In the rows, 128 means zero.
Rotation paths and how fast each direction turns (degrees each step)
Each turn is a multiple of 5 degrees from 10 to 175, or 0.
Each row of a path follows its step; steps can be skipped.
Path 1:
step 0: [134 127 135 134 135 122 137 121 122 132 125 129 118 125 136 124 117 120
 140 113 117 129 124 134 128 137 133 134 126 126 123 130]
step 1: [117 124 132 132 146 119 131 128 125 121 126 129 127 121 118 139 129 119
 135 128 125 131 143 130 127 133 128 119 134 133 129 125]
step 2: [138 129 114 126 142 123 131 132 125 127 126 128 134 123 131 129 116 127
 132 124 116 138 122 133 130 119 114 125 133 128 126 122]
step 3: [130 116 121 139 127 123 140 125 129 127 131 119 137 131 124 122 125 128
 125 128 115 129 141 135 123 139 130 132 137 123 119 129]
step 4: [129 124 122 124 131 133 123 128 122 130 121 137 132 111 130 133 122 123
 133 132 120 130 137 141 125 134 134 122 116 115 125 128]
step 5: [132 129 123 122 133 127 136 127 134 125 128 125 121 123 126 118 119 130
 135 120 128 135 129 135 117 145 123 111 130 133 127 133]
step 6: [131 120 120 127 138 123 136 127 130 131 114 131 131 123 128 128 129 117
 135 106 131 125 138 131 127 127 133 134 133 126 130 122]
step 7: [119 118 128 130 137 126 123 130 116 122 126 140 142 128 124 121 125 128
 132 125 119 142 130 131 123 136 120 125 128 135 129 122]
step 8: [123 130 109 127 134 131 142 122 136 126 136 135 140 128 127 132 120 123
 135 127 121 130 120 133 122 129 133 126 136 120 127 127]
Directions:
[124 127 127 128 131 125 131 131 127 127 126 127 127 129 124 125 129 128
 129 128 126 129 127 124 129 125 125 130 127 126 133 129] : 70
[131 129 128 132 128 127 135 128 131 132 130 124 129 130 132 125 129 127
 130 127 130 125 127 128 127 129 127 131 128 127 128 127] : 125
Path 2:
step 0: [128 132 120 126 129 133 130 127 112 126 129 119 138 133 135 125 140 120
 133 130 121 123 125 128 114 126 129 123 137 133 128 127]
step 1: [124 121 134 127 132 123 121 128 133 121 121 135 127 144 124 129 132 133
 126 138 143 130 129 125 122 126 117 133 133 128 120 126]
step 2: [140 122 123 122 128 132 142 132 139 124 131 124 122 123 126 127 124 137
 137 126 123 137 117 140 127 129 126 132 127 125 123 126]
step 3: [125 132 132 126 131 131 127 135 119 127 140 128 126 123 123 131 124 112
 128 135 126 140 129 119 138 129 136 135 133 126 122 130]
step 4: [121 124 124 133 133 136 126 128 119 136 131 131 122 129 131 123 116 127
 123 128 125 122 133 126 122 125 111 130 119 135 135 120]
step 5: [131 135 131 129 138 120 123 123 120 128 131 129 141 127 117 126 129 141
 134 132 128 125 118 134 123 122 132 125 126 120 136 131]
step 6: [129 123 131 135 129 130 130 135 145 128 131 131 134 114 127 132 133 126
 116 134 142 131 135 131 127 130 127 123 123 121 125 131]
step 7: [133 125 126 133 125 133 129 123 119 114 134 119 131 120 140 129 126 132
 128 116 120 126 136 131 129 130 135 134 123 136 119 131]
step 8: [123 138 135 120 118 128 117 131 117 125 130 131 120 133 129 129 138 132
 117 136 130 126 122 124 130 125 125 127 132 139 134 134]
Directions:
[129 127 129 125 132 126 129 129 134 123 131 129 127 127 132 129 127 126
 126 127 124 131 128 128 129 129 130 125 125 125 127 128] : 90
Path 3:
step 0: [124 126 129 130 121 129 126 133 135 119 126 120 122 139 129 123 133 138
 127 131 132 127 115 137 129 131 120 134 133 128 120 133]
step 1: [135 131 124 138 126 129 129 128 136 123 129 116 133 138 130 123 125 132
 133 125 124 133 131 137 125 120 121 120 134 136 130 121]
step 2: [126 125 129 126 123 117 126 132 118 136 128 124 141 133 129 128 130 127
 134 116 121 133 133 131 127 116 125 131 138 131 131 130]
step 3: [126 128 125 123 124 122 129 123 124 130 135 124 135 121 120 121 129 126
 131 125 124 132 112 120 126 121 125 135 123 130 135 139]
step 4: [121 131 121 130 122 120 130 124 127 128 124 124 124 126 133 115 130 137
 125 133 130 125 110 131 132 133 119 131 131 122 122 129]
step 5: [128 121 122 129 118 135 129 126 140 123 121 120 130 140 132 121 126 134
 132 126 126 124 123 136 125 132 122 117 131 133 128 130]
step 6: [132 124 134 128 125 124 125 137 129 127 131 122 134 142 125 124 132 137
 127 121 122 142 133 136 125 125 125 130 138 134 130 127]
step 7: [128 131 132 127 123 121 129 128 124 126 138 116 135 125 130 126 129 117
 134 127 124 137 120 130 128 112 125 134 132 133 132 129]
step 8: [121 134 119 133 120 121 131 122 118 133 124 127 133 125 122 121 131 135
 132 128 126 122 117 126 135 117 121 132 128 121 129 132]
Directions:
[130 131 127 132 127 127 128 126 123 129 130 124 127 129 128 136 129 128
 130 127 128 131 129 126 130 128 129 128 131 130 130 129] : 70
[131 127 128 130 126 126 128 125 129 127 127 129 128 131 128 129 127 131
 126 129 134 123 122 127 130 128 132 128 127 129 125 128] : 80
Path 4:
step 0: [134 137 138 123 126 129 135 125 131 120 133 128 129 123 133 127 139 125
 132 115 124 137 141 123 135 117 136 120 126 124 136 130]
step 1: [132 124 130 114 119 119 133 141 121 130 139 131 127 126 129 128 141 128
 130 122 132 133 138 115 130 122 123 126 123 132 127 132]
step 2: [129 132 127 114 121 134 130 129 128 130 133 138 128 142 134 129 139 117
 133 119 141 130 128 126 129 121 132 138 120 130 135 132]
step 3: [130 138 137 122 124 130 128 133 144 143 130 125 127 134 133 131 135 130
 124 118 133 132 127 125 135 115 118 131 118 127 125 127]
step 4: [120 138 131 124 131 128 131 144 134 132 129 130 128 132 137 129 130 116
 127 118 129 128 135 115 129 125 124 130 130 116 132 115]
step 5: [126 137 128 117 130 124 129 131 129 127 131 126 141 120 134 115 131 117
 119 115 139 129 122 121 133 124 130 123 120 123 125 123]
step 6: [131 119 138 114 114 133 132 127 131 131 128 125 137 125 140 123 124 120
 125 122 129 137 130 117 136 127 130 125 126 121 137 125]
step 7: [129 130 125 114 108 135 132 135 127 139 137 134 125 120 124 120 126 120
 125 116 130 132 132 131 123 125 123 126 127 121 127 127]
step 8: [134 134 140 115 124 131 127 121 122 136 129 139 131 128 128 123 131 130
 119 118 134 126 131 126 121 121 123 140 132 119 136 120]
Directions:
[130 129 126 130 126 126 135 128 130 129 124 129 131 127 127 129 129 129
 129 132 131 128 130 129 126 129 130 130 124 125 127 127] : 0
[127 127 129 132 123 132 129 126 131 132 131 128 123 129 127 129 125 128
 129 127 129 127 124 129 129 126 129 130 128 124 128 131] : 85
[131 127 133 128 127 130 129 128 133 129 125 125 128 128 132 129 127 130
 129 128 124 131 130 131 131 128 128 124 127 131 129 127] : 120
[128 129 127 129 133 126 127 131 132 132 129 128 132 132 129 128 127 127
 131 130 131 127 127 130 129 125 126 129 133 129 128 128] : 55
Path 5:
step 0: [129 131 130 131 117 123 129 126 130 132 132 139 139 133 116 119 134 127
 129 132 128 127 135 121 124 120 128 121 134 130 108 131]
step 1: [128 138 131 123 118 124 139 117 125 133 128 131 135 125 123 122 127 124
 120 143 141 124 118 115 133 129 127 129 123 129 123 131]
step 2: [131 136 120 125 121 120 135 131 127 128 120 121 133 135 123 124 133 108
 124 129 134 131 136 128 134 126 117 128 122 135 118 131]
step 3: [129 141 125 135 123 125 131 127 139 136 131 126 128 130 129 118 132 120
 132 135 132 140 119 129 123 135 125 133 134 129 109 126]
step 4: [136 134 125 135 120 120 131 127 118 130 125 124 132 128 112 123 128 131
 119 143 132 123 125 135 120 131 123 124 132 129 115 124]
step 5: [130 126 131 128 128 124 134 120 126 139 128 126 134 122 124 119 140 123
 132 133 146 123 137 124 126 131 126 128 124 140 117 120]
step 6: [133 138 120 139 122 123 133 124 123 128 126 134 127 124 127 118 135 116
 117 129 141 138 124 123 123 124 124 130 135 138 132 129]
step 7: [126 131 126 134 127 131 139 132 126 141 121 128 125 138 120 127 139 126
 118 139 125 137 132 120 128 128 119 130 134 133 118 117]
step 8: [134 129 122 125 125 116 127 126 126 142 130 133 128 119 124 124 136 131
 124 141 134 134 135 124 130 126 128 126 140 125 113 136]
Directions:
[128 125 126 131 123 127 126 126 135 127 130 131 129 124 129 126 131 127
 128 128 128 130 124 128 128 128 133 129 129 127 129 129] : 135
[129 132 124 128 128 127 126 127 130 125 126 128 124 132 129 127 127 123
 130 128 128 133 130 127 131 128 129 129 127 128 132 122] : 90
Path 6:
step 0: [134 124 130 121 138 124 123 130 115 131 128 124 127 119 132 137 138 127
 124 125 125 130 122 125 125 117 129 139 131 130 127 135]
step 1: [133 143 129 133 115 124 128 122 131 129 137 126 125 127 126 126 127 121
 117 125 133 121 137 135 126 131 129 128 125 127 132 137]
step 2: [123 117 140 129 124 130 133 134 130 123 124 126 135 123 127 137 125 124
 133 134 119 132 138 127 129 124 116 126 125 132 125 133]
step 3: [121 130 124 131 130 118 125 127 123 128 126 131 131 132 130 128 124 120
 110 135 127 140 121 133 128 124 137 135 132 132 127 122]
step 4: [123 127 127 125 135 134 123 120 125 134 128 119 131 130 131 135 132 129
 128 127 134 129 143 128 137 141 130 124 123 124 131 137]
step 5: [138 120 120 125 124 128 128 139 117 123 133 137 126 129 128 128 131 119
 128 130 136 136 126 130 125 125 115 128 128 128 126 132]
step 6: [119 132 126 128 123 123 129 121 128 129 128 120 117 126 127 141 131 120
 124 119 126 124 125 124 129 116 134 134 121 130 130 132]
step 7: [137 130 128 134 127 126 131 131 129 130 124 126 134 119 132 132 113 127
 122 134 126 123 134 135 132 136 117 131 127 126 139 133]
step 8: [127 121 128 118 123 122 130 129 131 122 130 138 139 127 127 136 138 122
 126 129 124 139 136 127 131 124 135 124 125 136 130 120]
Directions:
[126 128 128 128 124 127 128 123 128 128 128 127 129 133 131 126 130 126
 126 128 125 126 125 125 125 130 129 127 124 125 131 130] : 140
[125 129 126 128 128 127 130 129 135 133 131 127 129 131 127 130 131 125
 129 127 128 126 128 128 131 128 130 125 129 131 127 130] : 155
[132 130 128 130 126 124 132 128 130 124 130 124 131 125 127 128 127 130
 127 126 128 126 127 124 127 127 126 130 126 132 129 130] : 65
Path 7:
step 0: [124 123 131 132 128 140 124 140 134 138 124 127 134 137 130 141 129 130
 134 122 126 120 121 125 126 116 126 127 125 123 124 128]
step 1: [126 124 129 120 127 125 132 137 130 122 129 131 130 119 130 143 139 122
 135 126 135 118 135 122 123 134 128 123 125 126 119 124]
step 2: [129 119 124 127 131 129 129 120 136 120 123 128 128 133 132 132 126 125
 132 132 120 116 133 128 125 126 139 124 121 141 125 115]
step 3: [123 126 126 123 132 133 128 134 136 135 124 118 131 136 129 131 135 127
 126 119 127 115 123 135 123 119 126 127 141 133 126 123]
step 4: [119 118 136 133 123 130 126 137 135 134 136 132 132 124 128 140 136 130
 133 129 125 116 129 123 130 126 127 122 123 119 122 125]
step 5: [123 124 120 125 132 121 124 129 135 120 127 130 124 131 130 142 132 116
 139 133 133 124 137 127 119 132 128 127 125 132 125 118]
step 6: [123 118 124 125 135 134 129 125 139 124 121 123 132 130 130 129 136 124
 130 124 119 119 120 122 133 124 137 132 132 140 129 121]
step 7: [120 127 129 129 118 130 123 130 138 133 136 119 130 132 129 137 140 133
 121 123 124 117 130 127 123 126 125 120 139 128 124 126]
step 8: [117 121 135 135 125 124 118 133 134 126 125 126 126 128 130 137 127 125
 144 134 126 124 128 123 124 125 122 127 122 122 122 116]
Directions:
[127 128 132 124 129 131 129 127 129 130 127 128 128 126 126 131 133 129
 125 125 128 127 127 129 132 133 127 129 127 127 127 133] : 120
[123 127 131 128 127 129 126 128 124 130 132 129 126 129 130 130 126 130
 127 126 133 127 127 124 126 125 128 128 129 123 128 128] : 100
